In the rows, 128 means zero.
Turns in one plane each, and the order they were made in; the first pair answered:
C:
[127 106 153 131 129 110 148 157 148 102 123] |-> [106 155 139 129 125 138 143 150 135 120  93]
[150 107 113 131 130 109 135 120 161 129 166] |-> [149 162 117 142 113 143 154 126 156 124 130]
[122 109 103 119 151  95 122 119 160 136 180] |-> [165 149 129 147 123 124 168 140 167 106 160]
[ 85 141 163 131 158 116 107 128 114 124  94] |-> [107 105 173 134 163  96 115 134 119 105 115]
T:
[151 102 137 129 131 113 140 140 140 108 137] |-> [155 112 124 128 116 120 145 139 141 109 141]
[108 147 142 121 138 166 140 135 121 127  98] |-> [101 125 156 117 156 147 133 133 120 124 106]
[182 100 107 119 130 131 132 137 148 114 171] |-> [187 138  93 126 117 154 141 138 144 118 149]
Z:
[127 139 111 141 114 153 138 127 132 127 115] |-> [144 108 108 141 113 135 136 131 143 118 136]
[131  90 131 127 126 112 111 116 150 149 181] |-> [ 96 120 189 137 151 117 119 134 133 133 140]
[118 130 139 159 102 120 127 133 145 122  96] |-> [123 134 116 157  90 122 124 126 147 132 102]
Now pairs of rows:
(2 to 3 turns a pair)
[151 107 113 157 120 118 140 128 122 140 130] |-> [142 110  99 149 127 117 128 122 117 150 131]	T, C, C
[128  91 122 109 132  89  93 101 139 110 171] |-> [108 141 190 134 148 113 128 126 128  83 116]	Z, C
[ 85 132 164 126 164 120 113 142 109 136 103] |-> [184 129 137 143 102 133 157 153 141 107 145]	Z, Z, C
[103 173 138 122 140 140 128 129 118 132  93] |-> [138  93 106 110 139  97 111 114 135 127 157]	T, Z, Z
[162  83 157 140 126 110 159 156 148  97 158] |-> [174 142  79 125  82 151 151 137 149 137 151]	C, Z
[ 98 102 187 166 155 120 135 101 131 105 130] |-> [131 110  85 142 106 139 116  71 144 150 164]	Z, Z
[123  96  93 111 129 110 103 110 131 145 158] |-> [ 74 147 138 126 155 134 111 121 111 144 104]	Z, Z
[185 115 145 130 104 145 160 129 151  64 141] |-> [100  86  91  85 140 120  78  90 129 131 155]	C, C
[124  81 107 115 127 101 103 116 129 132 154] |-> [114 125 180 141 139 119 146 145 126  99 107]	Z, C
[118 139 115 127 113 129 131 134 117 155 105] |-> [110 108 143 126 130 103 127 139 117 142 115]	C, Z
[132 149 133 141 143 164 166 126 125 106  91] |-> [131 117  69 113 137 146 127 101 128 142 134]	Z, C
[132 120 133 147 142 121 153 126 150 104 131] |-> [140 118 117 148 135 122 152 120 153 111 142]	Z, Z, Z
[151 132 150  98 106 113 151 153 140 123 108] |-> [145 150 119  89  96 122 140 142 133 145 105]	Z, T, Z
[ 62  65 163 142 184  84 103 110 143 127 131] |-> [137  86 193 173 144 100 168 136 167  73 135]	C, T
[105 171 188 134 151 112 135 162 117 103 107] |-> [175 159  78 118  85 125 131 140 142 130 164]	Z, Z, T
[135  95  87 108 122 132 109  92 147 173 153] |-> [138  86 194 142 153 122 154 130 142 113 125]	T, C, Z
[103 155 126 115 148 126 119 144 114 161 116] |-> [133 140  92 109 129 123 118 138 123 165 141]	Z, T
[135 166 171 144 118 150 162 148 123  94  83] |-> [119  60 157 119 156  85 114 133 125 104 143]	C, C
[115 112 139 142 139 102  94 125 141 141 143] |-> [132 119 163 156 134 106 113 140 141 118 138]	Z, C
[168 164 137 148 105 141 159 146 125 109 120] |-> [140  81 115 119 142  90 109 125 124 130 168]	C, C
[ 78 167 159 143 120 149 148 135 106 107  60] |-> [119  69 183 142 140  90 150 142 126  78 117]	C, C
[ 87 105 179 104 151 120 100 126 111 120 104] |-> [107  79 172 104 145 108 103 123 117 114 128]	Z, Z, Z
[101 144 178 144 185 134 156 152 104  98  95] |-> [ 94 101 176 137 198 108 141 144 107 103 122]	C, C
[116 151 117 129 129 148 120 115 112 146 115] |-> [108 115 148 132 153 122 117 121 112 128 126]	C, Z
[ 92 131 155 116 155 121 127 125 115 137 109] |-> [161 108 110 117 113 124 138 116 143 134 154]	Z, C, T
[138 118  86 120 125 128 106 124 138 139 145] |-> [126 165 129 142 125 153 131 143 130 115 102]	C, Z, Z
[139 166  68 120 100 150 109 104 108 171 131] |-> [119 123 199 151 159 113 139 145  97 102 108]	Z, Z
[115 171 163 150 117 144 155 150 107 105  98] |-> [119  76 160 138 146  86 126 143 117 102 148]	C, C
[137 131 146 144 120 118 158 149 129  79 138] |-> [ 87 109 144 125 153  99 121 138 116 100 140]	C, T, C
[110  94 110 116 125 111  94 115 111 132 138] |-> [126 127  87 117 100 133 101 112 113 138 132]	T, T
[147 173 132 133  97 146 157 132 126 122 102] |-> [ 96 107 159 121 155  99 118 124 115 128 118]	C, Z, Z
[106 149 151 124 124 146 137 133 137 117  93] |-> [151  92 123 121 111 123 137 124 156 110 144]	Z, Z
[122 100 103 130 121 137  89 132 137 141 146] |-> [ 93 106 141 136 145 136  86 141 129 130 125]	Z, Z, T
[113 140 169 144 160 129 150 152 115 111 106] |-> [150  82 112 128 142 105 127 131 136 125 166]	C, Z, C
[108 130 151 109 133  99 122 117 109 131 136] |-> [130 154 116 103 106 118 132 111 116 139 137]	C, C, Z
